In the data rows, the value 500 means zero.
Some points:
  394  645  517  663  682  554  470  577  397  346  483  415  421  661  319  686  593  649  795  457  418  612  725  238  660  524  622  508  413  770  341  568
  459  348  334  576  472  314  749  699  398  781  662  557  406  567  473  279  447  369  522  654  279  333  715  600  655  627  578  349  652  354  616  555
  478  274  543  715  369  442  449  506  633  378  378  503  242  659  520  450  412  425  501  593  729  426  496  482  562  516  435  673  428  290  413  467
  344  434  447  397  359  431  571  520  649  624  560  473  600  542  675  501  353  483  643  594  543  405  343  542  461  476  519  622  460  710  444  716
  448  493  357  373  542  525  430  426  517  533  544  566  326  459  422  535  531  305  494  671  335  444  483  539  518  602  579  326  662  441  615  331
  548  600  597  523  404  512  542  390  321  683  645  425  365  573  581  394  209  506  727  254  489  562  367  477  575  559  433  474  412  544  582  449
  300  524  607  443  496  472  612  677  439  510  527  579  622  279  675  473  415  544  454  367  656  493  522  360  422  503  513  519  671  391  679  408
  591  468  533  450  571  284  574  757  476  595  552  427  788  490  502  460  698  478  453  394  493  496  497  376  455  752  375  752  485  322  508  480
  334  485  297  609  675  465  487  597  266  351  463  420  235  525  319  616  358  424  342  391  427  419  352  572  508  351  448  641  221  459  463  317
  531  718  341  529  467  563  384  383  588  523  478  466  471  525  514  557  879  359  858  667  666  348  362  377  649  539  152  510  479  548  488  521
  497  621  441  542  366  595  519  579  613  555  558  422  311  544  391  600  391  437  449  442  478  527  326  630  435  559  397  347  520  292  529  594
  550  703  614  493  518  620  499  371  445  368  612  195  687  678  572  631  406  374  434  384  504  468  531  733  686  488  529  721  425  460  507  503
  479  486  481  598  466  381  751  381  355  503  338  326  843  366  409  633  369  558  552  495  630  527  433  414  335  383  495  586  436  720  673  402
  331  732  405  341  191  409  398  552  359  510  583  570  521  342  435  487  648  592  486  422  556  602  485  568  402  581  696  380  545  527  280  418
  356  501  573  444  580  369  479  499  467  444  411  447  494  538  668  389  672  459  443  478  696  684  550  385  567  557  475  593  606  492  583  385
  512  571  609  562  631  452  509  643  565  591  441  498  324  651  628  337  455  745  464  411  421  568  481  709  310  567  581  429  300  786  659  615
  503  398  553  464  552  522  309  548  310  540  457  355  641  449  447  587  631  401  592  610  466  434  681  543  451  516  513  575  376  651  570  638
  726  481  698  461  330  466  658  491  329  604  451  473  591  424  369  558  191  440  402  534  661  682  414  362  727  530  583  378  492  493  491  571
  588  563  425  788  788  496  627  384  393  541  286  523  456  441  405  547  653  311  551  413  341  617  193  480  670  549  482  438  494  417  408  628
  582  610  488  447  515  464  188  343  339  512  373  508  316  421  468  450  591  723  383  409  680  491  534  415  630  398  351  440  677  323  728  648
  694  406  430  446  363  611  508  389  534  344  483  432  643  410  529  550  438  633  524  402  442  419  380  721  355  535  590  521  640  513  424  514
  601  239  532  534  416  595  388  277  547  674  478  468  462  375  354  618  522  682  426  392  372  568  712  460  459  576  357  669  435  362  416  585
  282  456  531  414  630  628  308  636  226  400  397  354  526  344  626  374  458  475  567  822  508  516  664  470  544  538  480  496  490  366  745  764
  613  469  328  717  492  502  500  626  499  559  588  317  353  329  571  618  901  540  663  486  481  197  748  546  514  438  535  610  434  442  461  572
  457  448  491  504  330  426  488  491  395  274  510  539  524  684  500  410  649  479  711  441  350  469  562  498  523  632  406  100  498  457  666  513
  481  583  554  596  463  552  292  472  505  397  726  621  446  512  471  396  582  438  336  544  274  657  681  441  538  415  720  606  232  393  514  384
  471  465  566  569  406  386  509  457  448  407  720  461  322  451  638  585  403  418  404  743  471  518  395  503  447  572  329  229  453  603  192  494
  478  452  570  275  608  539  598  354  360  403  308  775  493  518  373  643  585  425  433  502  624  629  612  713  374  601  425  521  476  395  386  645
  560  659  246  564  369  571  341  803  324  463  363  502  427  571  415  463  625  408  411  537  481  632  533  422  461  574  633  658  604  462  409  405
  469  517  653  484  463  540  502  464  607  437  578  540  333  585  434  391  598  404  387  441  560  543  312  404  333  612  246  369  380  581  552  601
  421  497  693  415  537  710  459  673  728  568  513  549  445  444  563  365  614  458  552  497  575  746  546  684  532  503  547  583  625  626  190  590
  342  347  544  567  343  418  444  512  445  751  469  743  466  529  434  336  417  489  709  492  587  477  447  538  387  298  442  564  397  429  374  528
  601  488  507  718  393  505  621  470  656  499  489  862  386  316  550  889  415  499  473  669  397  564  448  518  447  494  662  519  539  471  767  566
  445  604  464  524  679  530  588  576  364  543  637  599  497  659  750  619  409  560  680  672  606  557  498  703  500  545  476  581  609  439  445  519
  462  535  378  357  518  636  470  331  501  578  489  425  404  353  598  760  475  425  443  365  408  570  662  273  512  649  406  602  446  473  493  496
  351  456  593  636  557  399  325  464  629  638  477  556  553  764  374  487  313  292  503  441  499  317  554  235  236  600  468  657  593  441  523  588
  424  444  695  467  478  412  530  589  409  662  594  431  459  232  397  253  475  548  676  413  373  651  228  443  461  452  408  535  502  492  576  416
  467  386  487  432  571  325  400  615  591  398  514  511  502  277  366  442  564  304  368  550  522  552  409  542  480  204  553  381  541  685  414  338
  251  531  221  436  462  482  576  436  484  410  494  385  655  595  641  391  524  623  271  415  399  590  414  427  564  418  375  592  560  357  450  501
  520  484  430  627  712  556  613  575  682  271  439  384  651  317  628  536  503  414  443  594  476  609  533  299  433  677  455  257  561  543  364  511
  628  551  483  724  384  699  630  393  428  417  547  603  547  550  385  351  269  572  361  576  578  428  585  550  681  537  386  633  464  712  483  474
  657  556  294  264  581  488  601  615  659  431  394  490  425  381  554  466  469  512  445  631  463  545  609  429  480  508  477  585  432  465  627  718
  736  423  535  301  403  665  566  545  254  420  432  313  512  465  535  536  345  482  686  565  422  376  444  600  320  658  639  421  381  447  463  397
  481  404  389  437  434  344  670  447  405  522  529  670  549  680  475  561  663  802  447  571  382  524  504  645  316  493  419  513  545  644  456  386
  411  627  669  461  593  572  492  564  473  645  412  666  349  355  353  568  514  497  393  534  559  372  416  403  556  532  540  578  386  600  568  598
  611  520  319  482  667  561  671  363  551  611  536  381  518  541  306  115  289  568  559  614  600  912  657  640  546  486  211  476  491  510  491  394
  555  485  600  653  603  466  342  431  501  575  152  615  395  253  383  505  382  461  615  514  360  500  649  673  495  411  476  418  622  463  574  224
  480  228  211  578  632  620  395  498  596  699  447  579  832  646  537  579  405  552  421  410  464  397  500  411  579  601  477  510  572  577  449  504
  433  424  637  331  386  514  374  520  410  500  534  567  426  511  573  591  607  446  470  369  454  341  652  576  690  430  329  525  599  764  581  535
  558  381  527  448  522  661  477  584  461  422  537  646  798  552  434  409  692  513  526  645  598  297  578  438  470  416  449  283  137  524  521  505
  676  492  569  536  571  624  459  506  438  338  371  567  526  540  588  339  436  522  467  542  460  455  552  416  441  342  601  525  679  476  566  488
  452  767  437  488  603  535  659  355  503  678  557  520  637  701  718  469  781  549  483  553  526  434  292  489  387  189  781  403  531  368  593  528
  663  376  548  421  559  779  466  686  489  308  469  553  535  594  580  496  532  373  555  281  425  473  441  383  468  233  273  475  652  396  424  466
  644  482  488  485  504  457  575  461  455  465  605  563  336  648  594  495  355  349  569  571  699  638  622  556  128  509  549  554  399  439  504  404
  430  620  443  353  501  507  649  680  673  447  234  555  264  490  668  450  334  704  417  290  493  151  562  461  554  640  445  341  253  450  349  520
  573  562  579  711  252  326  571  381  601  277  609  303  556  585  356  523  484  591  449  488  816  505  568  661  523  463  513  463  683  504  688  626
  504  473  719  532  602  455  725  593  427  643  590  550  411  587  568  432  591  266  398  299  667  420  684  469  356  361  560  436  520  494  356  403
  473  550  601  483  548  459  570  630  422  398  741  562  611  631  503  626  492  422  650  264  509  495  590  586  466  388  557  379  629  369  496  507
  337  439  520  501  524  454  547  496  734  357  450  559  512  613  610  378  535  386  574  469  495  572  486  658  669  540  555  635  401  485  855  409
  454  473  557  529  519  558  611  413  476  330  553  591  623  449  663  532  484  408  559  464  274  587  415  492  289  316  439  475  564  521  469  691
  579  768  874  467  493  402  619  622  616  570  468  266  609  483  354  531  533  691  314  707  194  323  539  568  675  379  299  605  661  537  421  541
  460  586  589  520  508  715  564  363  605  530  470  360  648  598  529  626  446  656  596  757  472  434  573  434  410  462  489  519  521  334  521  185
  400  542  490  546  460  481  472  494  627  569  278  319  547  401  405  741  598  440  584  507  542  497  636  573  383  531  511  496  510  404  510  572
  686  785  514  417  543  526  321  448  566  622  651  460  500  457  536  404  380  571  411  574  554  537  437  595  428  610  505  418  419  369  419  522
  521  377  573  742  302  597  501  510  385  421  450  622  829  395  549  485  537  655  431  443  525  544  388  712  608  471  476  495  543  354  367  687
  588  482  554  646  663  448  191  261  380  463  679  519  430  433  595  574  650  446  201  602  498  508  438  428  375  660  454  639  508  655  645  643
  415  603  569  638  415  393  340  318  464  556  303  509  584  583  558  508  399  659  594  548  616  616  475  407  638  501  734  497  474  501  286  509
  706  242  493  303  660  279  315  664  506  635  459  299  617  635  551  640  665  494  438  480  668  637  477  589  534  491  525  374  466  437  426  397
  438  632  622  431  448  577  354  378  603  493  580  723  565  392  658  475  356  730  401  522  479  366  595  471  584  365  434  560  437  468  476  303
  633  395  539  211  588  479  659  599  614  278  757  742  583  514  277  480  612  448  669  493  551  383  280  407  730  650  667  764  568  468  510  328
  539  416  380  474  667  337  312  325  495  447  558  345  316  501  590  648  465  603  495  301  565  279  478  507  519  518  495  461  754  612  511  296
  638  412  431  442  474  285  196  437  442  467  638  589  552  416  707  326  328  489  707  575  353  517  369  517  653  513  500  581  421  560  451  504
  670  474  402  493  508  533  528  554  341  539  445  558  282  403  393  411  466  735  499  335  498  468  354  286  367  408  603  595  360  448  570  584
  422  408  499  674  458  557  569  529  310  537  263  463  389  513  619  309  637  500  300  714  508  341  166  601  520  563  480  633  564  510  391  387
  570  158  499  408  301  694  707  586  532  653  574  314  164  554  594  761  555  550  388  655  611  761  409  371  842  208  614  345  360  570  578  474
  203  385  690  341  620  551  623  347  397  497  353  447  546  599  399  530  521  534  360  418  441  366  501  570  559  787  629  331  471  506  537  387
  640  697  538  482  598  315  556  592  511  554  557  593  508  455  616  603  236  432  517  612  531  461  531  524  574  386  483  511  615  545  322  558
  462  583  336  511  589  251  562  536  619  426  581  576  735  378  425  639  505  609  540  359  530  488  634  514  550  354  334  368  283  428  543  438
  394  524  347  341  636  651  492  415  508  620  585  780  363  567  203  602  504  557  459  524  676  425  453  580  560  501  501  475  721  606  528  575
  408  363  595  499  490  656  452  465  617  491  656  238  439  621  363  381  462  786  656  572  374  456  388  257  295  442  689  463  799  542  417  495
  515  458  649  375  541  398  400  395  781  543  383  570  453  602  545  613  627  434  600  459  300  582  324  504  550  543  595  511  305  287  527  500
  340  672  444  420  318  533  532  381  612  404  545  285  678  330  376  468  448  251  489  714  606  328  494  516  440  460  476  581  420  592  517  304
  717  546  504  578  492  520  549  604  703  540  477  427  302  454  327  242  563  631  493  432  576  604  390  625  415  574  557  567  509  653  605  473
  221  359  512  591  521  474  629  488  539  391  618  456  195  289  534  518  502  667  560  411  483  690  560  555  488  565  534  662  514  437  419  605
  388  518  363  437  366  591  430  489  541  689  556  379  584  619  293  530  482  242  400  412  298  655  524  590  392  330  524  578  476  580  606  688
  472  426  385  580  624  370  433  532  631  383  768  480  766  518  325  425  428  527  413  577  576  309  504  394  584  545  692  283  415  391  411  679
  601  563  457  750  403  637  626  309  598  655  556  594  641  340  679  431  840  360  487  278  542  482  770  375  556  679  553  403  513  618  480  284
  447  511  355  556  584  707  252  735  696  527  427  493  693  464  584  438  313  359  528  271  557  457  470  608  567  532  636  314  508  625  590  475
  556  624  478  449  223  353  426  781  518  452  356  676  565  769  522  718  436  577  430  575  356  721  518  336  459  631  367  484  606  638  602  376
  674  537  420  267  359  293  673  149  491  395  239  459  346  552  512  223  475  302  472  464  401  424  691  408  553  382  698  548  569  598  360  708
There is one direction along which these points spread out most. Take the direction at right angles to it along which they spread out most. Go by this last direction. Where along it does each point below lie, from 0 to 99? 50 is the average, and the first point above lies past it. One standard deviation of the points above along it is 16.
  411  627  669  461  593  572  492  564  473  645  412  666  349  355  353  568  514  497  393  534  559  372  416  403  556  532  540  578  386  600  568  598 71
  351  456  593  636  557  399  325  464  629  638  477  556  553  764  374  487  313  292  503  441  499  317  554  235  236  600  468  657  593  441  523  588 54
  515  458  649  375  541  398  400  395  781  543  383  570  453  602  545  613  627  434  600  459  300  582  324  504  550  543  595  511  305  287  527  500 67
  400  542  490  546  460  481  472  494  627  569  278  319  547  401  405  741  598  440  584  507  542  497  636  573  383  531  511  496  510  404  510  572 66
  452  767  437  488  603  535  659  355  503  678  557  520  637  701  718  469  781  549  483  553  526  434  292  489  387  189  781  403  531  368  593  528 39
  471  465  566  569  406  386  509  457  448  407  720  461  322  451  638  585  403  418  404  743  471  518  395  503  447  572  329  229  453  603  192  494 41
  644  482  488  485  504  457  575  461  455  465  605  563  336  648  594  495  355  349  569  571  699  638  622  556  128  509  549  554  399  439  504  404 40
  478  274  543  715  369  442  449  506  633  378  378  503  242  659  520  450  412  425  501  593  729  426  496  482  562  516  435  673  428  290  413  467 60
  445  604  464  524  679  530  588  576  364  543  637  599  497  659  750  619  409  560  680  672  606  557  498  703  500  545  476  581  609  439  445  519 36
  670  474  402  493  508  533  528  554  341  539  445  558  282  403  393  411  466  735  499  335  498  468  354  286  367  408  603  595  360  448  570  584 64
  408  363  595  499  490  656  452  465  617  491  656  238  439  621  363  381  462  786  656  572  374  456  388  257  295  442  689  463  799  542  417  495 34
  548  600  597  523  404  512  542  390  321  683  645  425  365  573  581  394  209  506  727  254  489  562  367  477  575  559  433  474  412  544  582  449 30
  438  632  622  431  448  577  354  378  603  493  580  723  565  392  658  475  356  730  401  522  479  366  595  471  584  365  434  560  437  468  476  303 40
  520  484  430  627  712  556  613  575  682  271  439  384  651  317  628  536  503  414  443  594  476  609  533  299  433  677  455  257  561  543  364  511 49
  717  546  504  578  492  520  549  604  703  540  477  427  302  454  327  242  563  631  493  432  576  604  390  625  415  574  557  567  509  653  605  473 47
  462  535  378  357  518  636  470  331  501  578  489  425  404  353  598  760  475  425  443  365  408  570  662  273  512  649  406  602  446  473  493  496 81
